500 stands for zero in the data rows.
Some points:
array([557, 742, 508, 486, 371, 147, 181, 485, 728, 641, 648, 500, 541, 549, 407, 607, 313, 593,
       522, 655, 801, 553, 387, 384])
array([451, 394, 508, 420, 441, 377, 462, 527, 583, 569, 611, 480, 672, 522, 407, 193, 498, 523,
       449, 414, 370, 563, 536, 580])
array([360, 463, 564, 549, 714, 345, 621, 686, 527, 670, 647, 343, 374, 402, 443, 377, 513, 439,
       18, 482, 421, 338, 364, 398])
array([560, 300, 506, 632, 393, 681, 505, 585, 701, 540, 794, 765, 462, 692, 642, 459, 597, 546,
       402, 602, 513, 371, 519, 172])
array([501, 206, 290, 463, 369, 485, 388, 534, 367, 655, 584, 540, 522, 389, 582, 770, 627, 790,
       419, 473, 516, 526, 526, 765])
array([604, 618, 529, 463, 765, 622, 482, 333, 413, 431, 606, 580, 621, 676, 649, 571, 424, 361,
       482, 485, 610, 527, 541, 610])
array([502, 425, 415, 459, 476, 525, 257, 348, 476, 312, 346, 254, 222, 496, 323, 448, 548, 479,
       590, 421, 426, 290, 370, 510])
array([547, 567, 499, 544, 685, 519, 524, 284, 479, 439, 493, 593, 587, 445, 544, 614, 531, 765,
       617, 539, 498, 416, 545, 569])
array([453, 710, 585, 626, 596, 502, 434, 380, 574, 471, 525, 612, 497, 504, 598, 525, 649, 464,
       574, 543, 359, 484, 560, 480])
array([666, 668, 696, 622, 571, 547, 526, 662, 372, 676, 535, 487, 273, 306, 176, 309, 434, 476,
       602, 467, 620, 564, 736, 601])
array([601, 411, 503, 433, 441, 319, 426, 458, 565, 705, 669, 566, 473, 411, 597, 358, 456, 494,
       585, 531, 583, 657, 547, 478])
array([286, 466, 383, 585, 541, 695, 382, 563, 597, 568, 603, 448, 492, 354, 527, 498, 406, 326,
       489, 569, 614, 473, 757, 607])
array([444, 408, 407, 370, 353, 406, 288, 332, 611, 682, 613, 518, 508, 547, 441, 516, 574, 497,
       556, 434, 364, 535, 620, 497])
array([663, 552, 619, 609, 549, 454, 478, 500, 308, 569, 490, 361, 436, 441, 590, 603, 530, 527,
       593, 705, 506, 538, 476, 445])
array([408, 537, 631, 369, 683, 536, 385, 507, 346, 440, 534, 620, 548, 632, 438, 733, 809, 518,
       531, 436, 518, 515, 363, 433])
array([715, 521, 266, 268, 479, 551, 664, 629, 512, 638, 697, 608, 459, 519, 346, 546, 509, 358,
       594, 530, 419, 415, 347, 406])
array([427, 512, 441, 158, 428, 498, 618, 584, 481, 444, 541, 500, 598, 564, 536, 333, 601, 700,
       473, 605, 595, 513, 703, 585])
array([450, 448, 821, 646, 505, 395, 542, 398, 510, 501, 487, 374, 557, 550, 445, 743, 463, 584,
       586, 338, 474, 488, 440, 480])
array([496, 527, 480, 490, 309, 417, 637, 449, 633, 677, 540, 743, 584, 419, 412, 356, 452, 455,
       542, 304, 601, 449, 393, 725])
array([220, 457, 362, 666, 412, 513, 482, 322, 261, 464, 619, 617, 638, 453, 202, 389, 522, 577,
       394, 624, 710, 407, 492, 203])
array([460, 254, 479, 591, 463, 434, 505, 478, 449, 614, 273, 662, 779, 731, 423, 404, 381, 251,
       473, 687, 506, 699, 643, 505])
array([424, 436, 419, 389, 543, 551, 455, 657, 430, 533, 444, 470, 481, 282, 515, 396, 527, 507,
       611, 652, 787, 708, 412, 372])
array([486, 375, 655, 264, 450, 770, 576, 582, 790, 534, 283, 436, 385, 441, 436, 513, 363, 525,
       284, 592, 684, 547, 566, 511])
array([592, 624, 532, 635, 459, 452, 810, 425, 541, 519, 307, 466, 407, 603, 633, 596, 596, 589,
       508, 648, 511, 460, 442, 466])
array([735, 572, 560, 577, 633, 552, 437, 447, 380, 384, 530, 618, 596, 687, 424, 340, 253, 587,
       344, 547, 436, 249, 524, 630])
array([604, 476, 687, 734, 497, 562, 528, 361, 504, 528, 522, 473, 530, 565, 589, 488, 661, 479,
       533, 431, 615, 628, 447, 554])
array([292, 392, 347, 369, 534, 326, 511, 483, 447, 402, 443, 582, 510, 397, 489, 495, 326, 627,
       685, 618, 412, 533, 611, 334])
array([539, 468, 295, 457, 337, 468, 478, 499, 541, 429, 660, 464, 529, 655, 495, 590, 597, 506,
       390, 525, 499, 732, 741, 698])
array([490, 708, 521, 730, 658, 530, 445, 545, 532, 448, 421, 485, 572, 462, 668, 439, 547, 460,
       351, 475, 394, 687, 515, 556])
array([548, 693, 649, 474, 447, 587, 549, 438, 377, 535, 449, 551, 534, 448, 625, 527, 646, 530,
       424, 595, 432, 427, 443, 556])
array([431, 326, 488, 303, 549, 344, 502, 543, 454, 593, 556, 419, 381, 650, 463, 573, 388, 303,
       380, 546, 428, 612, 544, 635])
array([194, 494, 459, 354, 375, 327, 436, 548, 430, 634, 415, 739, 417, 697, 691, 446, 458, 311,
       451, 420, 626, 338, 441, 581])
array([745, 631, 463, 436, 410, 275, 428, 563, 428, 369, 218, 496, 500, 506, 506, 601, 686, 469,
       341, 384, 556, 423, 852, 507])
array([585, 572, 570, 614, 515, 583, 522, 538, 409, 419, 537, 385, 509, 652, 668, 591, 453, 576,
       503, 433, 587, 439, 551, 556])
array([447, 339, 534, 573, 673, 616, 532, 773, 661, 637, 473, 545, 570, 660, 475, 444, 703, 704,
       834, 648, 463, 426, 352, 495])
array([640, 734, 729, 558, 286, 480, 443, 735, 490, 321, 558, 536, 664, 609, 470, 519, 463, 496,
       550, 568, 427, 477, 392, 551])
array([446, 444, 161, 591, 414, 417, 718, 579, 626, 546, 416, 273, 442, 576, 498, 403, 442, 510,
       645, 587, 561, 441, 505, 568])
array([474, 431, 369, 349, 401, 561, 665, 459, 502, 392, 599, 450, 547, 387, 400, 450, 408, 325,
       563, 511, 563, 590, 435, 550])
array([547, 370, 381, 488, 483, 504, 493, 531, 315, 241, 325, 486, 468, 546, 624, 423, 359, 492,
       402, 146, 469, 558, 277, 268])
array([524, 583, 389, 467, 490, 676, 645, 772, 678, 704, 487, 521, 757, 400, 471, 641, 329, 430,
       437, 223, 309, 351, 529, 354])
array([346, 349, 575, 450, 352, 457, 492, 602, 604, 364, 636, 623, 495, 381, 405, 475, 424, 545,
       483, 539, 535, 538, 464, 680])
array([567, 480, 530, 499, 341, 477, 365, 263, 440, 411, 357, 464, 374, 306, 420, 393, 486, 393,
       418, 524, 220, 398, 334, 405])
array([548, 513, 426, 583, 683, 528, 710, 577, 698, 468, 536, 811, 226, 477, 272, 473, 558, 565,
       421, 455, 523, 775, 592, 559])
There is one direction along which these points spread out most. Take the direction at right angles to it along which they spread out most. Then take the direction at right angles to both along which they spread out most. Go by this last direction. For each point below, how far along it does it lie, from 0 to 99? 50 is the average, and the first point above lies past it. One standard deviation of the points above along it is 16.
array([502, 425, 415, 459, 476, 525, 257, 348, 476, 312, 346, 254, 222, 496, 323, 448, 548, 479,
       590, 421, 426, 290, 370, 510]) 52
array([486, 375, 655, 264, 450, 770, 576, 582, 790, 534, 283, 436, 385, 441, 436, 513, 363, 525,
       284, 592, 684, 547, 566, 511]) 27
array([567, 480, 530, 499, 341, 477, 365, 263, 440, 411, 357, 464, 374, 306, 420, 393, 486, 393,
       418, 524, 220, 398, 334, 405]) 42
array([496, 527, 480, 490, 309, 417, 637, 449, 633, 677, 540, 743, 584, 419, 412, 356, 452, 455,
       542, 304, 601, 449, 393, 725]) 44
array([547, 567, 499, 544, 685, 519, 524, 284, 479, 439, 493, 593, 587, 445, 544, 614, 531, 765,
       617, 539, 498, 416, 545, 569]) 66
array([446, 444, 161, 591, 414, 417, 718, 579, 626, 546, 416, 273, 442, 576, 498, 403, 442, 510,
       645, 587, 561, 441, 505, 568]) 46
array([460, 254, 479, 591, 463, 434, 505, 478, 449, 614, 273, 662, 779, 731, 423, 404, 381, 251,
       473, 687, 506, 699, 643, 505]) 62
array([450, 448, 821, 646, 505, 395, 542, 398, 510, 501, 487, 374, 557, 550, 445, 743, 463, 584,
       586, 338, 474, 488, 440, 480]) 54
